(in the rows, 128 means zero)
Each named turn below is shown by a few rows before and after it. Which turns, in which order, take the first row of each later pair to the second? The first pair is answered.
Tis:
[111 126 125 133  95 134 156 119 121 114 140 157 106 103 122 137 174 136
 167  89] => [137 135 125 139  91 121 118  94 135 112 130 159 152 101 141 122 164 137
 158  81]
[157 146 131 152 134 104 119 101 102 135 103 140 166 105 149 156 146 131
 106 116] => [128 147 118 133 153 123 143 129  90 132  98 131 135  88 149 166 144 126
 104 118]
[148 125 155 137 120 130 142 123 150 128 154 157  91 156  76 111 138 132
 148 132] => [177 143 148 124 137 121  91 104 158 125 131 147 159 137 111  95 118 129
 136 132]
[143 106 152 163  56 100 132 104 145 111 164 154 114 157 106 103 145 119
 155 130] => [161 125 123 129 102 100  73 106 145 109 111 129 198 122 158  88 109 122
 130 130]
kebi:
[157  93 151 140 106 106 147  98 137 132 106 129 138  97 114 136 122 130
 124 116] => [157  90 152 144 109 105 150  96 134 132 107 129 139 101 111 133 123 130
 123 120]
[122 154 137 148 125 140 118 138 108 139 141 160 116 141 131 125 138 133
 116 100] => [130 144 133 150 159 133 105 125 130 122 148 110 130 154 126 125 110 126
 110 144]
[148 101 117 143 125 122 135 109 159 109 129 154 126  99 127 123 143 116
 119  93] => [154 100 123 151 133 116 129  96 169 109 140 144 127 111 124 127 136 108
 118 110]
[114 136 133 131 102 137 122 126 135 105 105 151 150 110 153 134 129 137
 132 119] => [120 140 145 154 101 123 114 110 148 111 140 152 136 138 137 141 130 138
 130 133]
liti:
[173 103 142 133  99 119 123  96 148 108 102 123 151 133 136 150 128 105
 148 147] => [168 106 138 131  92 123 126 102 147 105  96 132 154 130 141 144 131 104
 155 141]
[169 135 140 118  95 110 135 123 134 109  88 111 177  95 148 115 116 146
 108  98] => [171 133 142 120 112 108 123 122 135 113  92 104 179  99 146 121 112 147
 101 106]
[147 147 145 158 147 105  80  84 115 163 134 141 101 166  93 157 127 131
  96 108] => [148 138 146 166 118 109  96  82 121 159 144 155  91 177  87 145 143 129
 116 106]
[146  84 162 127 143 124 136 132 148 147 100 107 123 100 104 143 109 114
  99 134] => [146  79 170 133 125 119 148 129 149 143 110 107 117 112  98 138 117 115
 109 140]
raton:
[119 119 111 124 161 130 152 145 115 121 109  90 123 116 106 148  93 127
  97 143] => [109 128  98 110 157 140 156 158 105 121 105 101 120 110 112 143 106 125
 106 133]
[157 118 139 130 118 112 118 131 114 134 106 153 144 112 132 120 124 122
 119  81] => [154 124 137 126 108 119 118 134 114 128 106 153 152 111 135 112 131 119
 131  80]
[106 123 128 129 118 169 187 144 111 125 136 155 122 137 100 140 150 126
 150 135] => [113 126 128 131 110 167 181 134 123 115 147 146 136 154 103 127 151 119
 165 150]
Now pairs of rows:
Between the rows of a pair lie 2 to 3 turns.
[111 142 114 134  94 145 104 141 133 135 144 111 115 169 145 121 159 122
 148 156] => [128 126 135 157 120 115 104 115 138 152 146  97 100 163 124 157 138 132
 113 159]	raton raton
[115 112 134 114 146 119 157 169 124 150 122 148  97 113 129 102 121 143
  99 121] => [136 119 150 139 145 100 130 146 131 163 144 160 106 136 129 104 124 149
  88 118]	kebi Tis raton
[107 134 121 111 117 146 146 158  98 148 120 165 105 110 130 142 147 130
 128  85] => [148 141 129 125  99 123 101 119 114 148 117 171 159 121 149 122 136 136
 128  78]	Tis Tis
[150 139 163 144 117  73  89  93 157 128 130 141 231 125 157 130  95 127
 101 106] => [ 75 130 127  92 169 119 150 172 101 133  87 131 165  63 159 169  94 128
  84  86]	kebi raton Tis
[140 137 141 151 164 129 118 127 132 142 169 120 105 155 108 159 113 134
 100 151] => [134 137 133 140 180 134 109 136 126 140 160 111 110 142 114 163 106 136
  97 150]	Tis Tis Tis
[104 128 118 101 134 158 147 139 122  99 121  92 141 130 143  94 122 117
 132 155] => [124 146 136 130  85 138 131 123 112 122 143 157 146 145 149  86 153 127
 138 111]	kebi Tis
[131  94 150 159 122 115 169 109 135 122 143 119  76 145  79 142 138 135
 134 135] => [169 110 148 160  89 104 124  79 152 113 130 136 150 144 110 103 135 140
 141 127]	Tis liti
[159 140 146 139 143 101  76 101 145 133 141 119 170 146 140 121 109 134
 113 138] => [ 94 136 100  85 133 164 140 169 117 104 111 117 130 114 149 108 132 122
 149 138]	kebi Tis raton
[128 140 110 124 172 128 106 125 134 131 137  94 142 140 135 121 118 128
 125 142] => [109 143 110 118 144 141 139 152  99 145 128 138 114 116 132 128 142 136
 130  94]	kebi Tis liti
[115 147 132 156 131  99 132 117 136 157 158 143 117 152  84 147 109 143
 113 148] => [132 145 135 160 120  94 121 102 151 152 152 144 146 153  97 129 103 144
 119 150]	Tis liti
[147 103 146 133 151  97 113 102 160 131 120  96 150 125 111 131  98 125
  96 150] => [108 124 125 102 122 131 139 156 108 147 100 162 126  83 139 127 133 134
 112  80]	raton kebi raton
[109 146 109 135 136 148 112 144 124 132 166 121 108 161 142 142 135 142
 145 131] => [136 137 123 145 115 133 103 118 138 124 167 118 132 169 138 128 131 139
 157 136]	kebi Tis Tis
[167 118 150 143  89 108 131 105 123 138  98 159 153 104 133 122 126 132
 127  99] => [167 106 151 141 138  99 125  94 127 143  98 116 149 101 124 151  99 129
 101 126]	kebi raton kebi
[107 134 144 135 150 122 123 125 124 161 179 126 104 160 104 138 150 118
 118 137] => [131 140 145 143 121 113 102 105 138 151 173 134 138 168 112 119 152 118
 130 134]	Tis liti
[ 96 135 104 128 115 138 140 149 121 130 108 124 153  96 143 142 113 133
 136 116] => [116 145 128 160  86 122 128 123 140 134 156 143 145 147 130 135 129 134
 152 127]	raton kebi raton
[117 136 133  85 100 154 121 144 152 149 119 137 175 104 117 105 142 176
 155 115] => [123 126 153 116 107 140 129 124 171 155 165 119 134 151  85 123 145 172
 155 151]	Tis Tis kebi
[133 114 117 117 114 141 134 133 142 104 103 108 140 111 146 100 119 112
 137 141] => [139 119 141 146 109 125 128 106 151 119 149 117 117 155 125 109 128 115
 134 151]	kebi kebi
[151 156 131 153 116  96  71  83 137 133 123 111 184 129 158 126 105 149
 110 118] => [ 76 127 115 137 152 139 168 139 114 124 144  78  65 131 107 166 118 141
 119 151]	Tis Tis kebi
[168 152 112 134 119  92 121 114 126 140 109 172 130 102 173 170 140 150
 119  90] => [143 157 111 137 141 101 129 132 115 151 137 168  91 121 158 187 150 151
 117 104]	Tis kebi raton
[166 125 174 162 149 104  75 105 152 167 136 148 155 146 172 134 115 147
  99 142] => [145 124 144 124 188 131  85 137 141 156 105 117 164 118 188 136  96 142
  92 155]	liti Tis
[114 100 148 155  89 110 162 108 120 150 130 160  81 103  86 185 134 165
 128 105] => [123  90 144 159 130  99 141  83 162 131 147  97  97 134  82 182 104 154
 125 170]	liti kebi
[156  97 107 100 154 103 113 147 116 131  80  90 161  88 128 138  82 139
 106 129] => [142 110  91  81 136 133 117 170 107 120  80 106 164  85 143 116  97 135
 130 121]	raton raton
[150 117 128 117 161  91  95 111 119 157  87 142 165 104 119 151 109 162
  84  96] => [101 118 122 119 115 131 166 156 101 149 119 172  88 122  94 143 158 159
 125  83]	Tis Tis raton
[118 123 113 153  98 136 120 106 169 109 152 110 137 172 123 108 159 134
 169 172] => [126 103 139 174 150 100 135 101 142 149 137 110  99 138  97 177 138 152
 104 148]	raton raton
[164  77 150 117  61 136 132 129 132  84 126 160 117  95 130 107 158 102
 174  82] => [182  65 184 159 116  96 121  90 148 107 159 120  91 126  95 156 129 108
 136 116]	kebi raton
[113 106 110 124 104 138 181 127 144  77 115  93  81 124 109 116 131 117
 150 140] => [141 106 113 126  75 124 161 109 149  74  88 108 129 101 132  94 128 119
 152 115]	raton Tis kebi
[107 188  76  94 143 147  70 165 108 141 109 140 184  85 177 104 130 133
 129  96] => [ 94 201  72  97 144 159  80 175 103 143 140 157 153 111 171 105 149 128
 138 103]	raton kebi Tis
[145 147 142 125 169  94 122 121  81 157  92 160 154  92 132 163 129 153
  90  88] => [144 178 139 133 190 101  77 110 102 155 140 148 169 142 142 152 126 147
  97 123]	raton kebi Tis
[155 161  95  91 114 142  62 133 135 123  97 144 207 126 195  77 109 123
 140 103] => [126 172  88  81 181 145  57 160 109 148 107 130 172 118 195 120  97 133
  97 111]	kebi raton Tis
[119 151 126 110 126 141 110 160 100 134 121 162 127 101 149 123 136 133
 130  96] => [121 156 139 139 124 141 105 139 129 126 171 148 107 163 128 116 145 124
 148 142]	raton Tis kebi
[ 99 163 106 117 171 147 101 153 147 151 145 118 135 159 127 164 137 118
 100 160] => [ 96 173 102 111 118 160 107 164 137 144 144 160 139 156 133 138 166 120
 126 129]	kebi raton kebi
[ 97 124 105 115 171 165 131 164 111 120  98 110 109 102 137 149 126 140
 111 138] => [106 100 125 140 129 156 159 137 145 103 125  97  85 140  96 134 135 130
 139 173]	Tis kebi liti
[157 150 163 170 114  95 104  98 140 124 157 121  85 153 124 141 151 122
 139 141] => [148 131 129 127 159 105 114 121 135 101  87  66 120  87 146 140 110 118
 120 157]	kebi raton
[123 132 129 128 176 142 140 139 148 116 137  83 164 148 131 162  92 103
 134 125] => [112 123 134 137 127 154 176 150 140 111 153 109 128 165 111 150 119  97
 166 112]	Tis liti liti
[162 113 154 167 140  99 115  80 160 140 141 111 129 137 114 149 104 130
 128 156] => [145 109 134 134 163 108 128 112 126 152  92 118 129  77 126 163  97 144
 102 115]	raton Tis kebi
[134 101 134 127 120 125 154 119 149 106 138  85 110 145 101 122 126 121
 149 167] => [122 108 114  93 126 148 161 152 120 110  90 103 130  96 129 118 127 123
 144 128]	kebi liti
[124 114 118 125 169 133 154 147 136 114 137 104 109 117 114 144 114 112
 123 145] => [130 127 109 123 123 148 147 147 146  94 149 128 128 134 126 103 135 104
 159 142]	kebi raton raton
[107 124 136 113 130 158 150 170  97 131 130 146 111 138 135 136 128 143
 120 110] => [119 130 138 124 124 154 129 151 120 117 164 133 120 177 132 120 125 132
 136 147]	raton kebi
[112 145  81 100 113 173 136 128 104 103 123 124 148 115 142  69 120 123
 172 138] => [104 150  76  96 129 175 143 143  89 110 121 126 131 105 144  79 117 123
 166 129]	Tis liti
[157 146 146 158 118 118 114 134 156 151 176 171 105 153  82 152 134 126
 155  94] => [141 148 115 117 204 128  88 157 152 150 139 116 125 117 104 176  93 130
 119 119]	Tis Tis liti
[145 150 150 120 186 107 141 112 134 133 108  97 129 109 157 161  90 139
  97 114] => [167 149 169 145 152  84 134  88 152 140 123 117 135 133 144 152  99 140
 107 110]	Tis Tis Tis
[132 139 109 124  65 116 123  97 175 110 161 143 151 160 123  83 132 124
 149 157] => [ 85 156  66  73 106 157 136 158 141 108 122 139 143 107 150  93 128 120
 141 137]	liti liti Tis
[ 90 134  85 154  91 139 138 166 114 168 162 199 102  97 123 118 139 157
 120 101] => [ 96 147  52 123 107 156 102 167 130 142 145 169 163  96 159  83 122 145
 137 122]	raton Tis Tis
[ 96 118 140 140 188 131 146 130  94 152 147 103  54 168  92 179 134 149
  78 143] => [124  84 160 164 111 122 180  93 131 121 146  98  65 184  67 141 143 136
 124 159]	liti kebi Tis
[147  83 132 132 129 113 138 127 149 136 106  99 152 160 113 142 127 133
 118 154] => [141  92 145 138 121 108 153 136 125 161 109 129 125 152 107 161 137 138
 107 120]	raton kebi kebi
[124 169 109 121 170 119  63 125 144 144 156 142 156 168 167 128 132 137
 109 135] => [ 73 152  94  98 172 154 130 175 112 137 141 147  91 142 152 139 150 130
 123 127]	kebi Tis
[121 129 122 138 179 141 116 121 131 135 130 106 137 139 136 145 114 115
 111 136] => [106 138 111 126 171 155 124 142 117 135 123 120 132 121 146 145 124 117
 117 123]	raton raton
[151  87 135 113  78 120 161 122 110 112  70 157 145  72 155 107 132 141
 130 102] => [151 104 163 162  61 104 151  99 121 136 154 181  99 146 123 122 163 144
 139 119]	raton Tis kebi
[138 131 148 142 130 114 113 138 103 152 136 167 135 113 139 158 146 132
 119  88] => [130 130 144 138 136 118 122 145  98 148 130 165 120 109 132 161 145 134
 121  88]	Tis Tis Tis
[134 135 100  98 178 137 120 114 100 123 140 114  81 139 138 159 122 117
  84 112] => [132 138 103 106 167 134 123 118  96 128 148 129  73 146 133 162 130 118
  89 105]	kebi kebi
[179  61 121 139  85 100 177  99 152 110 118  59 153 150  94 129  98 121
 145 179] => [150  64  95 107 123 122 187 129 137 110  96  39 143 121 106 142  85 127
 135 181]	Tis Tis
[135 145 106 136  84 126 132 138 115 129 144 152 138 154 136 111 141 136
 153 121] => [140 124 123 150 152  96 131 123 112 151 140 116 117 143 118 158 109 147
 105 135]	kebi raton raton
[112 134 124 125 114 132 129 122 109 141 120 151 115 117 136 131 141 138
 136 112] => [130 134 131 131 107 124 115 104 127 136 133 138 136 136 135 118 139 132
 143 125]	Tis raton raton
[142 140 125 156 164 100 132  99 123 132 157 141  93 145  93 164 130 130
 102 128] => [144 153  92 112 192 116 102 114 120 115 113 123 148 113 132 144 109 128
 102 128]	liti Tis Tis
[102 128 129 142 115 124 149 138  86 160 143 177 101  98 131 131 144 151
 130  88] => [115 121 105 109 162 127 119 133 104 132  96 115 158  71 155 112  99 141
 120 124]	kebi Tis kebi
[143 139 132 164 177  87 101  97 114 163 104 124 163  79 134 164  98 142
  65  93] => [ 90 139 120 155 142 127 166 149  84 165 113 161  86  77 119 169 140 139
  95  66]	raton Tis
[130 123 113  91 142 151 140 127 146 101  79  80 164 107 150  89 113 121
 133 158] => [127 128 132 105  83 143 169 138 111 132  76 161 136  85 142  97 153 134
 132  86]	raton liti kebi
[163 106 154 156 144  83 114  96 130 146 116 135 142 120 110 174 119 144
  88 103] => [119 126 117 111 160 125 126 151  95 138  86 142 136  82 138 168 131 141
  97  85]	Tis raton
[141 131 147 144 153 137  93 127 110 139 115 148 135 112 147 133 117 163
  94  86] => [124 130 147 150 118 154 121 138 102 134 135 172 101 130 129 125 144 162
 122  78]	raton Tis Tis
[126 111 131 128 146 122 130 120 144  96 152 103  94 149 145 125 113 127
 109 173] => [128 108 146 139 144 108 143 125 122 126 148 132  78 129 136 152 121 139
  85 140]	raton Tis raton
[123 117 126 152 152 125 137 143 125 128 114 112 105 122 108 160 104 129
 103 131] => [129 107 120 147 141 125 137 142 130 115  93 101 124 114 111 146  98 129
 112 129]	Tis kebi
[148 124 130 124  84 134 132 127 130 126 119 138 135 110 132 100 139 136
 151 101] => [164 116 154 153 113 108 122 101 139 138 144 121 116 136 108 131 125 140
 125 123]	kebi raton
[144 100 142 143  54 120 131  78 162 121 104 132 149 116 117 118 140 136
 151 103] => [104  90 131 133  72 143 176 115 140 122 106 125  96 112  98 140 147 138
 155 110]	Tis Tis Tis
[140  80 139 144 117 100 195 127 135 116 107  96 105  95  74 124 109 109
 132 148] => [168  94 150 156  79  83 164 103 138 124 101 129 144  93  90 103 119 114
 137 120]	kebi Tis
[120 125  99 105 120 147 175 149  93 125 111 141  78 117 107 126 132 128
 132 146] => [166 105 119 124 121 116 147  97 135 109 113 100 124 134 103 110 103 121
 127 182]	Tis raton kebi
[100 153 103 124 133 155 119 148 110 129 143 149 115 130 153 130 143 131
 127 128] => [135 153 124 148 118 128  94 109 134 133 158 151 138 151 153 120 138 131
 128 133]	Tis Tis raton
[ 79 168 115 107 107 152 112 165 133 126 137 154 115 146 131 114 144 111
 184  85] => [ 93 153 104  89 133 151  98 153 158 100 105 105 165 136 145  98 111 107
 183 119]	Tis kebi kebi
[176 121 149 166 130  89  99  77 127 157 114 146 173 114 121 122 114 143
 100 103] => [117 112 121 125 168 129 154 141  89 158  86 135 123  66 118 147 112 142
  89  95]	kebi raton Tis
[117  86 156 135 131 131 154 125 128 138 203 136 111 211 117 112 155 126
 122 126] => [140  95 123  83 146 136 108 133 126 119 126 117 214 147 178  80 121 125
 108 110]	Tis kebi
[130 123 131 127 117 116 114 153 114 150  91 167 135  82 154 125 139 149
 102  87] => [119 117 135 127 143 115 126 157 110 157  97 157 113  85 142 141 136 151
  90  95]	Tis liti
[119 144 133 137 155 143 154 144 109 170 189  93 118 135 167 159 108 139
 117 119] => [119 156 121 126 134 163 147 150 121 152 203  90 139 152 176 130 115 131
 144 133]	raton raton raton
